|  513 |   46 |  479 | -141 |  -72 |  471 |   13 |  515 | -157 |  473 |  230 |
|  224 | -157 |  165 |  -45 |  -36 |  226 | -189 |  182 |  -84 |  197 |  229 |
|  607 |   -1 |  574 | -137 |  -72 |  582 |  -39 |  535 | -166 |  576 |  392 |
|  719 |  -70 |  678 |   79 |   92 |  698 |  -64 |  638 |   55 |  688 |  464 |
| -320 |   79 | -320 | -281 | -183 | -324 |   25 | -258 | -301 | -324 | -202 |
| -857 |   -3 | -835 |    6 |  -26 | -829 |    4 | -739 |   22 | -831 | -541 |
|  273 | -157 |  207 |  -28 |   -9 |  275 | -191 |  226 |  -77 |  242 |  295 |
->
| -857 |   -3 | -835 |    6 |  -26 | -829 |    4 | -739 |   22 | -831 | -541 |
| -320 |   79 | -320 | -281 | -183 | -324 |   25 | -258 | -301 | -324 | -202 |
|  224 | -157 |  165 |  -45 |  -36 |  226 | -189 |  182 |  -84 |  197 |  229 |
|  273 | -157 |  207 |  -28 |   -9 |  275 | -191 |  226 |  -77 |  242 |  295 |
|  513 |   46 |  479 | -141 |  -72 |  471 |   13 |  515 | -157 |  473 |  230 |
|  607 |   -1 |  574 | -137 |  -72 |  582 |  -39 |  535 | -166 |  576 |  392 |
|  719 |  -70 |  678 |   79 |   92 |  698 |  -64 |  638 |   55 |  688 |  464 |

| -199 | -744 |   40 | -188 |
| -134 | -504 |  -11 | -113 |
| -160 | -637 |   12 | -159 |
| -132 | -466 |  -18 |  -98 |
| -139 | -545 |   -4 | -129 |
->
| -132 | -466 |  -18 |  -98 |
| -134 | -504 |  -11 | -113 |
| -139 | -545 |   -4 | -129 |
| -160 | -637 |   12 | -159 |
| -199 | -744 |   40 | -188 |

|  -24 |  -17 |   -8 |  157 |  -15 |
|  -43 |  -30 |  -38 |  680 |  -22 |
| -103 |  -78 |   18 |  128 |  -47 |
| -111 |  -81 |   46 |  319 |  -72 |
|  -98 |  -80 |   -9 |  -93 |    1 |
|   98 |   85 |  -17 |  -10 |   58 |
|  -56 |  -30 |  -42 |  710 |  -30 |
|  -10 |    1 |    9 |  109 |  -53 |
->
|  -56 |  -30 |  -42 |  710 |  -30 |
|  -43 |  -30 |  -38 |  680 |  -22 |
|   98 |   85 |  -17 |  -10 |   58 |
|  -98 |  -80 |   -9 |  -93 |    1 |
|  -24 |  -17 |   -8 |  157 |  -15 |
|  -10 |    1 |    9 |  109 |  -53 |
| -103 |  -78 |   18 |  128 |  -47 |
| -111 |  -81 |   46 |  319 |  -72 |

|  -37 |   -5 |  -15 |  -78 |   -6 |    7 |
|  -37 |    3 |  -11 | -287 |    0 |    2 |
| -193 |    7 |  -17 |    8 |  -40 |   10 |
|  637 |  -12 |    3 |   59 |   21 |   17 |
| -355 |   24 |    5 | -567 |   15 |   -9 |
|  680 |  -13 |   -1 |   62 |   16 |   21 |
|  791 |  -19 |   -4 |   15 |   29 |   24 |
|  512 |  -10 |  -26 | -114 |  -20 |   16 |
|  786 |  -24 |  -35 |  -78 |   -9 |   32 |
|  482 |   27 |   43 |  316 |  -15 |    1 |
|  116 |   20 |   17 |  179 |  -33 |   -6 |
->
|  786 |  -24 |  -35 |  -78 |   -9 |   32 |
|  512 |  -10 |  -26 | -114 |  -20 |   16 |
| -193 |    7 |  -17 |    8 |  -40 |   10 |
|  -37 |   -5 |  -15 |  -78 |   -6 |    7 |
|  -37 |    3 |  -11 | -287 |    0 |    2 |
|  791 |  -19 |   -4 |   15 |   29 |   24 |
|  680 |  -13 |   -1 |   62 |   16 |   21 |
|  637 |  -12 |    3 |   59 |   21 |   17 |
| -355 |   24 |    5 | -567 |   15 |   -9 |
|  116 |   20 |   17 |  179 |  -33 |   -6 |
|  482 |   27 |   43 |  316 |  -15 |    1 |

|  593 |  665 |  645 |  517 |  324 |   67 | -194 | -426 | -591 | -665 | -638 | -515 | -325 |
| -315 | -370 | -366 | -343 | -265 | -168 |  -54 |   63 |  175 |  277 |  344 |  366 |  358 |
| -438 | -178 |  262 |  423 |   97 | -331 | -386 |   -2 |  378 |  354 |  -83 | -417 | -281 |
|  358 |  483 |  242 | -168 | -449 | -413 |  -89 |  314 |  484 |  313 |  -86 | -416 | -456 |
| -206 |  256 |  247 | -218 | -291 |  147 |  316 |  -72 | -329 |   23 |  343 |   59 | -325 |
->
| -315 | -370 | -366 | -343 | -265 | -168 |  -54 |   63 |  175 |  277 |  344 |  366 |  358 |
|  358 |  483 |  242 | -168 | -449 | -413 |  -89 |  314 |  484 |  313 |  -86 | -416 | -456 |
| -206 |  256 |  247 | -218 | -291 |  147 |  316 |  -72 | -329 |   23 |  343 |   59 | -325 |
| -438 | -178 |  262 |  423 |   97 | -331 | -386 |   -2 |  378 |  354 |  -83 | -417 | -281 |
|  593 |  665 |  645 |  517 |  324 |   67 | -194 | -426 | -591 | -665 | -638 | -515 | -325 |

|  120 | -261 |   40 |   94 |   76 | -270 |  -52 | -332 |  -18 |  253 | -108 |  -65 |  137 |   49 |
|  257 |  -97 | -106 |  154 | -175 | -151 |  107 |  -70 |  -72 | -421 |  405 |  -71 |  -18 |  -92 |
|  -47 | -103 | -102 |  -85 |   -3 |  413 |   64 |  601 |   -8 |  460 |  232 |   44 |  -40 |  -33 |
|  -79 | -159 | -255 |   82 |  200 |  807 |  165 |  154 |  -68 | -147 |  -82 |   52 |  -96 |   79 |
| -188 | -439 | -168 |  -71 |  357 |  387 | -367 |   63 |  -77 |  232 | -138 | -116 |   61 | -147 |
->
|  -79 | -159 | -255 |   82 |  200 |  807 |  165 |  154 |  -68 | -147 |  -82 |   52 |  -96 |   79 |
| -188 | -439 | -168 |  -71 |  357 |  387 | -367 |   63 |  -77 |  232 | -138 | -116 |   61 | -147 |
|  257 |  -97 | -106 |  154 | -175 | -151 |  107 |  -70 |  -72 | -421 |  405 |  -71 |  -18 |  -92 |
|  -47 | -103 | -102 |  -85 |   -3 |  413 |   64 |  601 |   -8 |  460 |  232 |   44 |  -40 |  -33 |
|  120 | -261 |   40 |   94 |   76 | -270 |  -52 | -332 |  -18 |  253 | -108 |  -65 |  137 |   49 |

|  -63 |  487 | -723 |   32 |  -21 |  307 | -389 |  360 |
| -285 |  407 | -842 |   37 |  -55 |   54 | -456 |  124 |
|   91 | -318 |  528 |  179 | -260 | -103 |  226 |  -29 |
| -212 |  223 | -445 |  129 |  103 |   68 | -288 |  109 |
|  400 |  256 | -173 | -269 | -521 |  277 |   38 |  315 |
|  215 |  239 | -279 | -182 | -424 |  173 |  -57 |  222 |
|  298 | -115 |  285 | -230 | -366 |  -23 |  254 |  -30 |
|  -70 | -155 |  286 |  -53 |  680 |  -66 |  135 | -236 |
->
| -285 |  407 | -842 |   37 |  -55 |   54 | -456 |  124 |
|  -63 |  487 | -723 |   32 |  -21 |  307 | -389 |  360 |
| -212 |  223 | -445 |  129 |  103 |   68 | -288 |  109 |
|  215 |  239 | -279 | -182 | -424 |  173 |  -57 |  222 |
|  400 |  256 | -173 | -269 | -521 |  277 |   38 |  315 |
|  298 | -115 |  285 | -230 | -366 |  -23 |  254 |  -30 |
|  -70 | -155 |  286 |  -53 |  680 |  -66 |  135 | -236 |
|   91 | -318 |  528 |  179 | -260 | -103 |  226 |  -29 |

|   20 |  -68 |  132 | -306 |
|  150 |    0 |  101 |  -33 |
| -196 | -451 |  238 |  759 |
|   42 |  271 | -361 | -358 |
| -299 |   71 | -200 | -422 |
->
|   42 |  271 | -361 | -358 |
| -299 |   71 | -200 | -422 |
|  150 |    0 |  101 |  -33 |
|   20 |  -68 |  132 | -306 |
| -196 | -451 |  238 |  759 |
